Each row is where one point has got to under a steady rotation. How many ticks took it there?
The counts run from 0 to 918.
130  128  143  68  86  180  132  118  103  115  134  125  118  103  150  123  119  109  146  122  117  147  116  111  138  104  148  131  120  125  150  100  133  128  133  160  100  91  133  149  88  82  120  149
89
88  140  125  112  116  155  143  152  74  96  153  116  147  111  177  142  154  122  114  120  136  137  114  83  154  114  116  128  141  131  156  103  157  136  140  143  137  99  123  140  127  131  82  161
3
106  127  129  73  138  172  134  99  94  113  145  112  145  81  127  152  119  102  149  149  127  143  100  105  135  98  144  176  145  117  162  121  125  144  126  140  149  92  132  116  102  125  92  125
721
121  123  128  119  165  170  129  115  113  141  160  119  111  96  106  108  127  97  156  113  127  123  108  127  116  75  154  135  129  168  132  96  144  87  117  106  120  94  128  120  126  112  72  114
502
138  152  155  119  113  175  104  166  110  140  107  112  99  155  136  135  155  134  152  67  132  109  119  130  138  122  119  111  133  117  118  120  121  63  138  124  141  98  166  104  127  93  116  141
341
136  143  100  86  123  132  87  136  147  118  123  127  83  94  104  126  146  115  123  122  119  150  167  127  139  104  140  145  103  151  100  124  128  71  88  119  123  122  146  139  98  82  130  125
418
99  164  135  109  153  157  107  137  85  145  134  117  143  99  128  121  152  121  107  146  131  103  101  134  127  105  110  109  153  129  115  135  160  91  117  112  129  126  117  77  107  117  66  78
739
132  143  159  95  134  147  131  132  105  91  107  124  123  92  154  157  144  112  140  140  138  146  95  101  133  92  128  165  143  69  148  148  120  110  122  152  132  92  152  94  95  96  113  151
887
103  134  150  88  130  137  130  118  59  127  95  113  136  116  109  129  135  138  153  86  132  155  167  108  147  127  108  151  109  117  139  112  143  91  138  140  162  141  154  151  119  110  126  108
190
116  139  181  94  157  148  102  122  106  131  150  130  140  116  123  127  127  119  170  104  121  148  120  152  116  108  96  124  137  131  121  102  164  106  97  114  124  77  135  110  94  80  109  87
737
90  126  128  104  111  150  128  173  120  131  97  81  100  131  163  132  138  120  140  111  95  138  137  80  153  88  150  122  131  144  163  135  160  99  104  154  140  97  135  149  123  92  129  142
241
90  146  148  87  137  159  87  130  149  117  137  118  149  89  166  182  139  120  131  150  124  122  91  137  135  117  123  133  140  128  115  135  118  114  112  144  134  86  151  138  85  99  105  126
281
99  137  150  100  137  131  83  140  143  160  156  127  119  115  104  192  132  157  156  111  145  148  147  139  159  139  117  137  119  180  121  73  131  85  121  138  146  114  160  126  124  115  109  121
112
88  130  125  104  147  156  152  130  111  111  143  66  116  90  141  140  147  137  140  131  133  142  102  68  160  98  139  136  126  158  157  101  113  109  116  118  142  128  112  145  144  129  89  128
74
114  129  159  100  160  148  131  144  121  122  141  127  112  73  126  114  141  126  128  159  125  142  150  100  123  98  122  112  140  154  124  126  150  106  98  131  96  119  105  131  127  77  67  111
143
96  136  146  96  154  164  100  163  98  99  143  139  113  121  114  98  193  122  132  127  136  137  171  90  168  134  112  129  142  113  130  123  118  98  128  116  120  106  93  107  129  120  88  153
497
56  132  162  115  135  151  123  142  123  164  125  117  108  134  110  149  142  130  150  125  133  167  159  134  206  125  115  140  157  141  122  113  173  104  144  152  155  93  114  98  110  130  141  119
41
91  136  169  112  134  173  139  161  91  163  136  99  124  101  93  128  138  150  156  137  135  155  155  118  168  108  124  111  114  140  158  99  180  115  123  165  140  111  121  112  111  109  122  118
837
108  148  114  132  160  159  88  137  90  109  107  121  140  125  112  113  150  132  99  130  143  115  148  118  146  86  129  98  140  117  105  102  181  87  97  114  137  119  130  119  131  112  121  77
574
111  133  99  117  123  138  138  98  85  146  143  158  128  101  114  167  138  143  108  139  136  159  183  118  153  115  117  142  164  179  119  79  164  88  142  139  119  127  136  146  119  113  91  123
30
130  126  118  116  148  156  106  172  92  126  97  122  132  132  141  122  133  120  111  117  110  116  157  118  131  69  123  101  132  130  141  119  196  109  82  146  128  93  160  133  132  78  129  120
407
125  135  89  121  146  160  113  151  59  143  117  123  118  135  123  105  157  109  117  91  124  120  172  103  128  115  122  148  136  156  132  127  171  77  101  111  157  112  147  128  122  106  97  131
66
110  174  159  77  108  177  96  129  145  139  100  115  125  131  115  167  152  143  120  161  129  149  130  126  156  136  113  109  134  132  120  126  115  109  122  170  127  102  126  119  79  104  122  166
482
97  158  102  89  119  126  86  138  137  95  126  121  126  96  133  150  165  136  104  165  127  160  147  96  165  93  120  158  127  141  121  135  141  100  94  143  140  113  116  126  103  117  141  134
128
96  172  174  86  132  153  107  131  137  124  105  116  134  113  96  156  158  158  119  145  143  164  120  120  166  129  123  115  120  118  113  121  119  95  130  171  156  117  129  122  106  125  150  146
481
102  149  175  118  120  130  125  126  120  110  110  113  92  143  148  142  164  131  129  94  164  155  142  114  152  143  82  119  137  126  93  90  134  73  135  111  130  109  135  134  116  93  134  125
700
95  150  142  102  144  116  100  96  145  131  152  144  126  79  129  175  165  133  116  139  146  156  122  147  144  138  120  137  131  154  111  113  96  85  145  172  145  121  155  117  96  113  96  152
552
119  140  129  95  136  143  118  129  70  108  96  112  168  115  98  140  125  151  100  133  147  132  139  102  141  88  136  117  135  117  157  68  174  122  126  147  154  134  163  117  146  130  138  99
644
137  114  113  105  156  133  104  172  92  97  146  156  127  91  130  135  163  140  135  98  112  123  185  95  141  109  133  156  130  112  124  117  118  100  110  129  123  116  146  143  156  97  97  125
102
127  134  149  67  120  165  115  121  85  96  133  143  140  120  126  119  117  115  161  106  119  153  120  110  145  109  149  164  126  102  146  110  104  118  164  144  134  82  148  153  135  113  126  157
885
97  139  145  66  167  120  91  101  90  108  122  125  140  135  124  111  127  89  128  130  118  147  117  127  114  107  102  155  144  123  117  123  119  95  119  88  142  93  128  111  124  118  74  126
297
128  150  147  95  129  114  109  111  90  72  121  150  145  109  164  133  150  120  96  132  116  150  124  120  108  89  120  131  151  108  103  141  96  81  131  147  109  109  145  134  130  98  106  137
816
115  157  157  112  165  156  131  123  87  91  121  107  154  134  157  145  126  99  129  128  143  155  118  117  128  84  164  121  165  124  109  112  124  105  98  130  144  78  154  146  142  95  162  149
763
118  149  106  100  150  139  89  100  123  80  161  148  143  85  149  172  165  142  142  116  150  143  106  124  143  131  112  158  137  152  93  112  83  80  107  112  128  98  149  131  104  109  122  117
622
132  154  97  96  94  135  79  139  115  101  111  149  120  122  119  159  152  159  94  124  145  135  175  108  167  109  125  132  130  133  106  88  141  87  123  146  107  123  164  130  117  95  146  110
812
87  134  173  97  148  153  106  158  119  118  98  97  121  115  120  99  133  110  143  124  135  139  158  113  150  104  107  131  84  111  124  130  169  115  109  140  160  91  130  167  117  88  140  117
243
150  128  125  120  135  148  111  138  97  140  81  136  113  164  94  127  155  141  112  121  122  125  172  85  130  95  113  128  142  119  163  92  162  87  114  129  125  116  145  86  134  104  109  151
136
114  145  90  125  153  175  147  90  78  136  120  104  135  124  97  123  150  133  102  126  155  132  142  94  139  126  142  134  144  175  151  79  142  105  139  121  150  134  136  133  139  128  95  157
591
132  152  135  105  125  143  139  111  103  87  137  107  128  108  136  127  158  158  126  124  125  153  92  90  126  80  127  99  123  151  149  104  102  67  108  147  93  137  117  124  105  111  119  125
581
124  182  163  83  123  171  123  146  134  118  124  117  106  150  131  132  176  140  135  131  129  143  127  103  147  115  114  113  162  141  111  125  90  75  124  135  108  104  112  105  121  100  102  156
140
123  165  156  85  146  189  110  110  101  118  114  138  146  125  111  153  109  111  144  134  152  137  104  132  144  110  138  173  160  100  97  107  138  129  121  101  170  91  147  119  138  119  115  113
368
76  131  133  72  178  134  75  138  143  120  112  118  144  99  134  137  127  105  116  163  114  124  152  125  130  123  107  149  115  135  125  114  134  117  103  127  158  93  148  170  142  96  92  111
638
129  151  114  93  108  124  123  134  119  120  114  89  106  101  133  138  161  134  127  126  109  156  124  90  119  89  116  113  110  152  149  129  127  63  97  153  98  136  123  117  94  102  99  132
582
77  154  159  109  146  143  90  130  101  95  80  91  138  150  128  110  157  126  114  119  156  142  122  128  150  115  126  86  117  99  101  97  142  83  130  128  148  102  142  118  123  103  157  125
410
103  121  146  127  137  136  136  109  108  148  62  110  124  127  122  142  126  140  119  128  117  137  144  114  141  76  121  105  116  131  156  93  166  85  134  186  125  112  158  133  126  93  124  109
477
157  135  119  120  130  158  154  99  141  116  162  150  98  76  127  177  155  142  148  114  149  144  127  104  145  100  121  161  144  160  128  86  136  94  113  130  110  106  141  128  105  83  97  138
265
